(in the rows, 128 means zero)
Named moves, each a turn or a mirror, and the order they were made in; the first pair answered:
J428:
[ 99 105 148 131 129 154 123 128 152 157 143] => [ 97 109 145 131 129 156 123 127 150 158 143]
[124 134 112 115 132 134 138 142 135 102 144] => [126 133 125 127 120 131 146 105 127 102 139]
[113 121 156 101 110 131 131 115 116  99 122] => [109 120 151  87 114 138 126 137 119  95 124]
[ 93 163 190  88 157 122  91 171  93 133 126] => [ 89 160 205 119 128 119 120  99  75 137 116]
J319:
[154 148  84 124 141 105  93 130  69 114  91] => [106 114  97 170 129 162 135 126 194 172 137]
[103 157 133 103 156 105  95 161 105 139 142] => [ 84 148 138 120 149 123 114 158 147 160 160]
[134 126 132 136 154 135 123 169 182 145 162] => [164 140 125 107 163 104  94 171 109 111 140]
J216:
[157 120  86 100 131 116  77 148 101 117 119] => [156 110  85  97 121 115  84 142 101 109 110]
[ 86 133 138 141 133 157 142 141 155 168 156] => [ 99 142 119 162 139 147 143 138 148 177 155]
[ 84 134 181 144 103 142 100 100 128 145 135] => [ 92 148 179 154 121 134  92 113 130 159 143]
J653:
[153 112  87  88 134 130  96 179  93 110 128] => [ 89 119 156  83 133 145 151 176 138  94 132]
[140 134 116 161 115 136 122 124 119 158 145] => [146 121  95 139 109 140 154 139 135 119 137]
[123  85 101 169  77 144 155  53 123 129 119] => [104  83 123 174  74 149 160  43 129 128 122]
[107 112 118 127 109 129 132 109 130 100 119] => [ 98 122 137 138 111 128 113 102 124 117 123]
Now pairs of rows:
Between the rows of a pair lie two moves.
[137 117  94 169 106 153  40 129 128 219 162] => [ 55 112 182 136  98 174 170 143 214 146 155] : J653 J653
[127 110 151 130 121 108 119 101  91 167 147] => [149 113 125 126 136 106 109 140  98 165 156] : J428 J216
[159 138 124 143 128 121  84 110  79 130 105] => [130 112 128 130 106 151 180 124 165  97 114] : J653 J319
[147 102 121  80 108 164  74 185 144 150 135] => [119 110 159  84 112 172  80 180 154 160 134] : J653 J653
[149 152 117 122 155 106 131 150 114 109 113] => [136 162 132 133 159 103 147 137 120 115 117] : J653 J216
[165 135 109 188 136 126  70  68  74 202 139] => [154  73  93 118  69 154 180  51 107  81 105] : J216 J653
[ 99 123 152 109 120 140  97 159 133 160 153] => [136 110 118 131  88 127 123  84  97 144 128] : J653 J428
[119 182 178 189 154 102 153  89 107 160 127] => [109 153 185 156 106 125 168  52 100 131 111] : J216 J216
[135 112  93 132 127 134 162 117 127 120 117] => [ 92 121 153 130 130 153 127 115 125 149 126] : J216 J653
[153 142 138  87 135  97 177 119  87  48  94] => [169 160 137 124 143  88  89 101  38 122 113] : J653 J653
[141 141 153 151 137 127 171  94 118 128 129] => [138 145 144 121 170 133 125 170 132 139 141] : J428 J653
[111  86 118 129  91 181 165 112 210 152 152] => [ 96  99 138 139 103 176 165 114 214 161 156] : J216 J428
[112  95 115 160 111 155 162 140 199 168 156] => [166 130 107 117 127  90 114 119  45 100  94] : J319 J428
[155 146  61 136 141 107 147 132 114 101 101] => [ 86 156 143 129 157 123 171 156 154 105 112] : J653 J428
[107 111 141 103 124 135 120 131 122 145 125] => [109 121 147 127 123 127 124 111 119 158 125] : J216 J428
[136 108  97 121 116 136 151 123 150 124 128] => [134 117 108 142 119 136 104 113 135 164 136] : J653 J653
[135 173 176 156 145 121 183 108 129 148 115] => [182 152 111 136 136 109 199 123 121 117 104] : J653 J653
[126 108 129  79 114 143 131 128 134 105 130] => [145 114 116  92 119 141  89 123 110 139 135] : J653 J653
[166 101  84 152 124 123 116 117  75  97  94] => [ 98 127 177 177 137 135 100 100  90 148 108] : J653 J653
[146 173 126 141 158  85 178 101  94 111  98] => [168 162  85 126 165  84 164 134  91 106 100] : J428 J216
[135 112 116  85 100 142  70 123  95 124 126] => [ 88 119 173  93 106 150  89 116 119 128 131] : J653 J653
[156 137 126 135 125  88 118 103  47 142 101] => [107 109 139 141 108 133 214 116 164 123 124] : J653 J319
[132 111 129 128  82 128 110  66 109 139 114] => [149 117  94 104 123 126  68 164 130 139 133] : J428 J216
[124 106 142 103 123 111 162 145 129  74 112] => [111 122 163 134 119 102 176 111 120  88 114] : J216 J428
[130 128 105 158 128 131 186 141 173 146 147] => [155 121  83 167 132 125 153 129 148 165 142] : J653 J653
[111  94 135  76  98 159 104 128 116 102 115] => [107  96 147  96  99 166  83 118 125 139 131] : J319 J653
[ 96 191 152 135 167  91 106 158 104 163 121] => [103 140  87 149 143 128 157 170 192 168 148] : J653 J319
[100 140 177  97 113 121 137 125 102  89 110] => [100 157 187 124 131 103 137 127 104 113 114] : J216 J428
[ 58 127 212  96 108 143 141 110 124 102 113] => [ 70 163 225 139 147 119 128 127 129 140 123] : J216 J428
[118  94 118 132  99 136 189  85 151 116 113] => [104 122 151 153 126 138  80 102 121 187 135] : J216 J653
[109 142 173  79 139  96 113 120  76  97  86] => [ 79 141 177 145 159 121 134 141 180 177 137] : J319 J216
[120 145 116 100 149 127 158 190 173  92 128] => [139 176 117 181 167 116 104 140 134 176 142] : J653 J216
[141 138 145 146  98 114  93  65 102 137 154] => [126 113 141  89  88 129 132 104 129  67 145] : J653 J216
[149 121 108  88 125 123 108 158 103  96 120] => [ 95 124 180 106 118 126 144 120 122 101 117] : J653 J428
[ 78 168 218 154 160 141  77 122 102 184 142] => [143 101  56 163 119 174 125 141 199 188 168] : J653 J319
[125 129 150  93 102 136 140  98  98 112  97] => [125 138 144  79 124 142  99 155 103 131 114] : J653 J428
[120 133 125 104 141 102 116 164 117 131 141] => [135 139 112 142 122  90 139 109  97 141 128] : J216 J428
[172 153  95 160 129 107 116  74  95 157 135] => [157 138  83 101 142 113 174 162 156  89 136] : J653 J428
[103 118 156 118 103 138 122  90  96 132 116] => [109  95 124 131  91 157 132  93 133 148 129] : J653 J319
[106 102 126 151  98 138 152  76 159 155 132] => [139 126 101  86 138 106  90 164  94 111 113] : J319 J428
[ 95 111 149 131 106 165 152 113 174 133 137] => [139 127 105 149 134 148  85 137 142 179 151] : J216 J653
[ 86 148 135 120 159 145 112 167 132 146 162] => [135 138  67 130 160 122 153 161 134 116 153] : J216 J653
[ 93  97 165  78  84 153 121 111 126  98 114] => [ 78 132 201 118 105 139 131  91 126 125 118] : J216 J428
[148  92 153 146 117 168 131  89 130 143 125] => [139  83 157 115 110 178 127 114 135 124 125] : J653 J216
[133 111 159 122 111 140 118  87 127 154 131] => [137  98 141  92 104 150 119 111 128 125 130] : J653 J216
[109 118 106  97 139 144 103 199 150 113 141] => [158 125  54 140 139 117 108 163 127 133 135] : J216 J216
[169 133 123 170 111  95 122  42 104 137 110] => [151 119  97 133 156 132  83 184 199 156 160] : J428 J319
[149 142  90 116 131 129 164 133  90  87  77] => [ 78 157 185 121 137 144 136 128 100 125  91] : J216 J653
[154  93 100 127  77 174 123  95 129 132 131] => [126  98 121  99 100 187 128 161 171 125 140] : J653 J428
[140 135 137 127 145 142 112 159  87 133 137] => [150 112 110 135 135 153 124 159 116 143 149] : J319 J653
[111 116 156 148  94 153 138  99 157 122 146] => [129 139 166 108 112 125 112 123  92  87 124] : J319 J216
[117 127 121 132 132 146 142 132 151 156 140] => [122 141 133  98 140 123 152 139 112 108 118] : J319 J653
[149 136 125 159 139 126 128  76  67 162  95] => [135 116 113  78 156 153  94 185 101 134 113] : J216 J428
[117 132 128 145 123 121 168 100 135 115 125] => [122 145 148 149 132 114 140  96 105 127 121] : J319 J653
[170 129 107 156 127 129 113  65  81 137 116] => [103 142 186 156 130 140 148  62 114 132 118] : J653 J653
[128 108 134 121  91 131  98  82  85 132 123] => [136  92 102 126  85 148 122  88 117 128 134] : J319 J653
[149 121 147 145 118 142 173 105 157 119 130] => [151 132 136 143 150 140 106 159 152 153 146] : J653 J428
[157 120  74 135 117 110 162 114 114  88 123] => [ 88 128 147 174 119 137 164  97 162 147 152] : J319 J653
[136 140 116 141 147 118 159 147 158 128 138] => [142 156 123 141 156 100 120 144 107 130 124] : J653 J319
[ 95 114 154  96 113 129 135 164 161 107 132] => [105 137 162 160 116 107 162  93 137 138 125] : J216 J428
[111 131 159 149 132 123 123 124 168 183 124] => [167 116  84 146 119 113 134 122 150 161 116] : J216 J653
[152 132 111 100  87 133 153  90 123 118 113] => [104 150 178 104 105 143 146 111 139 142 126] : J653 J216
[118 109 141 118 112 143 112 115 115 139 126] => [120 105 134 108 102 144 133 121 127 116 124] : J653 J653
[158 122 139  90 111 118 137 142  97  87 106] => [108 128 198 112 117 131 143 130 138 124 130] : J653 J319
[ 77  86 155  66 101 163  94 168 129 100 125] => [114  79 109  65  98 159  70 179 103 100 124] : J653 J653
[ 87 146 200 178 133 137 134 108 121 175 132] => [155 112  76 186 107 149 119 115 148 189 143] : J653 J319
[132  82  94  63 108 165  97 156 132  98 131] => [ 88 110 147  72 137 161 100 186 160 117 139] : J216 J653
[ 99  92 112 151 105 140 137 124 123 141 141] => [ 92  99 131 128 107 128 150 132 109 105 124] : J319 J653
[125 100  78 119  97 135 162  87 138 131 128] => [ 79 116 146 111 107 128 172  79 137 129 128] : J319 J653
[130 129 117 149 130 127 162 125 145 127 102] => [138 136 103 157 133 127 134 117 126 148 110] : J653 J653
[142 125  84 120 107 110  99 110  81 116 111] => [ 87 116 142  95  92 129 130 116 107  96 106] : J216 J653
[116 118 138 101 106 112 104 134 110 129 155] => [113 114 143  96 109 117 123 139 120 117 156] : J653 J653
[148 127  89 135 135 120 183 117 147  77  90] => [110 165 171 145 156 107 129 102  93 106  88] : J653 J319
[134 129 135 134 160 113 176 164 159 126 128] => [133 146 154 167 164 109 159 134 149 164 135] : J216 J653
[101 131 135  85 117 159  84 140 128 112 130] => [127 141 101  93 139 146  99 175 130 105 132] : J216 J653
[103 127 161  95 125 118 128 131 106 108 117] => [129 128 133 124 128 131  77 120 104 161 135] : J319 J653
[123 134 147 136 118 133 153  90 105 124 144] => [140 132 127 132 119 130 115  97  84 137 152] : J216 J653
[144  99  63  89 108 136 127 140 146 105 126] => [106 138 146  73 126 113 114 131  88  85 105] : J653 J319
[129 127 146 142 166 118 133 133  87 154 113] => [142 122 126 122 171 121 125 157  91 143 121] : J216 J428
[104 112 151 114 145 157 121 144 155 162 138] => [124 122 138 159 144 142 133  98 146 185 130] : J216 J428
[157 154  93 123 138 108 162 137  93 108  97] => [112 150 126 172 138 139 147 122 150 180 131] : J319 J653
